Named turns come first, each shown by rows before and after it. Which turns, in which order, take the first row of each pair that follows to the second? Write the first one first, as in the answered first pair.
C:
[ 23  18   7 -19  -1  -8  12  -8   8   3] -> [ 18  20  14 -10  10  13   5  -7  14   2]
[ -7  -3  -3 -23  -4 -11  -1  -6 -17  -4] -> [  3   1   9 -21 -11  11 -15   1  -6  -7]
[-13  -6  -5  17  23  23  -6  -2   8   2] -> [ -7 -11 -26  -1   7 -21  18  -5  -8   5]
[ -1 -13   8   9 -13 -12  -5   7  14  -3] -> [-11 -10   9  17  -1   0  -7   7  14  -2]
V:
[ 2  3  5 -5  0  6 -1  4  0  0] -> [ 2 -2  0 -4 -7  0 -2  2  2 -4]
[  1  -5  -5  -5 -10 -13   6  -1  -1  -1] -> [-1  3 -2 -3  6 -9  6 -2 -3 10]
[ 7  5  1  5 19 12 -1 -3 16  7] -> [14 -1 -1  1  2 16 -6  3 17 -5]
H:
[  4  -3  -2  -8   8   1  17 -10 -19  -6] -> [ 12  -1   4 -15   3  -6  14  -8 -17  -1]
[ 3  3 12 10 12 23 -7 -2 -1 -4] -> [ 7  6 13  5 10 21 -5  0 -3 -2]
[-1  3 -2  3 16 -7  5 -5  2 16] -> [-2  3 -4  3 17 -3  6 -5  3 16]
[  4   5   5 -11 -11   4  17  -4   3  -6] -> [  5   4   7 -11 -12   1  14  -5   8  -3]
Pairs:
Between the rows of a pair lie 2 to 3 turns.
[ -4  12   4 -12   7 -23   1   5   8  21] -> [  2   4   6  -9  -3 -18 -12   7  22  15] -> H then C
[-10  -1   7   7  23  16  -8  -4  10  11] -> [  7 -13   0  -8 -15 -13 -12   2  20   5] -> C then C then H
[  8   3   4 -17   8  14  -2  -6 -10  -2] -> [  9   2   0 -20   4   5   3  -4 -15  -2] -> C then C
[-11  -7  -2  14  10   0 -10  -1  19   5] -> [  1  -5   1  10   1  14 -16   2  16  -3] -> V then V
[  5   8   9 -19   2 -16   1  -1   5  20] -> [ 14   1   8 -22 -15 -11  -4   4   5   7] -> V then V
[-19 -15  -9  13   1  -4   6  -8   8 -15] -> [ -8   4  11   9  11  25   0  -2   3 -10] -> V then V
[ -3  -8  -6 -13  -2   8  24   0 -17 -13] -> [ -1  -3   1 -13   2  14  23   2 -18 -11] -> V then V then V
[ -2 -15  -3 -12 -25 -12 -14   1  27   7] -> [ -6  -5   4  -6  -6 -14 -16   0  33  23] -> V then C
[-20 -12 -21  17   5   2   2  -3   6 -11] -> [ -5  18   1  -2  19  -9  13  -1 -10  19] -> V then C then V
[ -8  -2  -6   2  -5 -16  -3   2   8   5] -> [ -4  -6  -9   0 -16  -9  -5   4   3  -6] -> H then H then C
[  0   2   9   6   8  29  -9  -1   1 -14] -> [  9   1  -4 -18 -12 -12  10  -1 -17 -10] -> H then C then C
[  7  -1   7   2 -13  -4 -14   3  17   0] -> [  7  -4   4  -1 -16 -15  -8   3  12   1] -> C then C then C
[ 20   4  13 -13 -22 -29   7  13  -4  11] -> [ 20  12  32   1  -7   7 -13  15  12  13] -> V then C
[ -1  -6   1  -4 -17 -24 -14   3  22   1] -> [-16 -10  -5  13  -6  -7 -17   2  26  -5] -> H then C
[ 20   5   5 -20 -15  -3   3   1 -21 -10] -> [ 21   9  23 -10  -3  14 -13   2   1   3] -> C then H then H
[ 14  -1   9  -8 -25   6 -15   6  10   0] -> [ 12  -6   0 -12 -29 -14  -3   3   2   3] -> C then C then C
[ 16  12  11 -11  -8 -13  -3   8   5  13] -> [  1 -10 -11   1 -15 -18  -8   5  16  -2] -> C then V then V
[ 10  -4  -4 -12  -9  16   3   0 -18  -8] -> [ 11   3   4 -13  -3  17   5   0 -18   1] -> C then H
[ 13   7  27   8   2  24 -27   3  26   5] -> [-13   4  14  16  27  -9 -13  -9  30  27] -> V then V then V
[ -3 -10   0   6  -5 -18 -13   2  27  13] -> [-11  -7  -3  10   5 -18  -7  -2  25  13] -> C then C
[  2  -9  -3   8   3  14 -10   4   5 -13] -> [ -4  -1  -8   0  15 -15   7  -4  -5   7] -> C then C then V
[ 18   4   5 -13 -15  14   1   8 -15  -7] -> [  4  10  -1 -14   3  -6  18   0 -23   8] -> C then C then H
[  4   9  -9  -6  14 -15  23   6 -23   6] -> [ 20   6  -6 -13  -9   3  14  12 -22 -11] -> V then V
[  5   8   1  -7   5   5  10   6 -17  -5] -> [ -3   6  -4  -7  10  -3  14   2 -19  -1] -> V then V then V
[-11 -20 -11  17  -6  -7  -8  -6  20  -7] -> [ 0 14 14  2 22 -6  0 -8  4 25] -> V then C then V
[  8   2  12   0   5  17   6  -3 -11  -4] -> [  5 -12   0  -4  -5   0  15  -3 -18 -10] -> C then V then V
[  4  -6 -18  -1 -18 -18 -10   8  21 -12] -> [-18  -7 -26  18   6  -4  -4   1  15 -14] -> H then C then C
[  4   8  -3  -9   2 -12  15  -3 -21   3] -> [ 11   7   1 -12  -7   0   9   3 -21  -5] -> V then V
[  4  14  19   3  18  15   3   1 -12   8] -> [  6  11  11  -9   9 -19  11  -1 -13  18] -> C then H
[-4  2 -3  7 11 -4  2 -4 -5  3] -> [-2 -7 -9  5 -1 -8  0 -2 -3 -6] -> V then V then V
[-10   3  -8  -7  11  -8   4  -5 -35   0] -> [ -1   1  -4 -11  -3   6  -4   0 -36 -11] -> V then V
[  7 -11  -8 -14 -33 -35  -1   7   8  -3] -> [ -1  -8  10  14  -6  30 -24   9  24 -15] -> C then H
[ -5 -11  -7   6 -10  -2 -11  -7  17  -8] -> [-14  -2  -2  13  12   4  -7 -11  13   3] -> C then V
[ -3  -7  -8   6 -10  21   0  -2  -8 -26] -> [ -3  -7 -18  -4 -13  -8  15  -5 -17 -18] -> H then V then H
[  4  -2  -4   0 -12  -9  -6   1   9   0] -> [10  4  6 -1 -6  3 -8  3  6  2] -> V then V then V
[ -3  -1   6   9   6  15  -7   3 -11  13] -> [ -5 -16  -4   9 -15   5 -10   3  -3   0] -> V then V then C
[15  7  3  0 -3  2 -3  7 11  4] -> [ 6 -5 -8  7 -9 -1  0  4 12 -7] -> C then V then V
[  8  13   7  -6   0 -21  14   5 -10  15] -> [ 14  13  16  -5  -6 -14   1   8   3  15] -> V then H
[  0   2   6  -5  -1  13   4   2 -13  -3] -> [-3  4 11 -2  8 10  0 -1 -2  8] -> H then H then C
[  4 -13  -3  -3 -12 -26  -8   5  19   1] -> [-10 -11  -3  15   9  19 -11   3  10 -15] -> C then H then H
[ -9   2   3   6  15  25   3  -1 -15  -8] -> [  5  15  12 -10  12   8  10   2 -23   5] -> H then H then C
[  6  17   9  11  14  15   7  -1 -21  13] -> [ 19  14   6  -5 -10   1  10   4 -28   8] -> C then V
[ -9  -4  -2  -2  10  16  13   3 -27  -3] -> [ -1  -8  -5 -10 -11  12  10   6 -24 -12] -> V then C
[-11  -5   7   0  -9 -16  -5  -1   1  16] -> [ -3 -10   9  -3 -19  -7 -11   3   1   5] -> V then V then V
[ 15  21  21  -8   6  30  -3   9 -11   3] -> [  2   6   5   0   3  40  -3   6 -13 -18] -> V then C then H
[-14  -2  -1  16   7  35  -4   4  -6 -13] -> [-12 -17 -22   3 -20 -13   6   1  -2 -16] -> V then V then C
[ -8 -12 -15  15  -4   5  -2  -7  -1 -12] -> [ -4   7  -3   6  13 -12  11 -10  -8  16] -> V then C then V
[ 12  -4   5  -8 -15 -13  -5  -4 -16  -4] -> [ -4   3   5   5  13   3   0  -9 -23   2] -> C then C then H
[ -2  -2  -3   2   5 -35 -12   1  16  10] -> [-10 -17 -14  11   0 -17 -16   1  19  -9] -> H then C then H
[  7   5   8  -4   2  27   7   9 -13 -10] -> [ 20   9  19 -12  -6   9  -1  11   1   4] -> H then H
[ -1  -4   1  11  -5  10 -11  -2  21  -5] -> [ -4   1   6  11   5  13 -11  -3  21   3] -> V then V then V
[-18  11   2  -5  13   2   4  -9  -2   8] -> [-14   0  -5  -4  -2  20  -4  -4  -1 -13] -> V then V then C
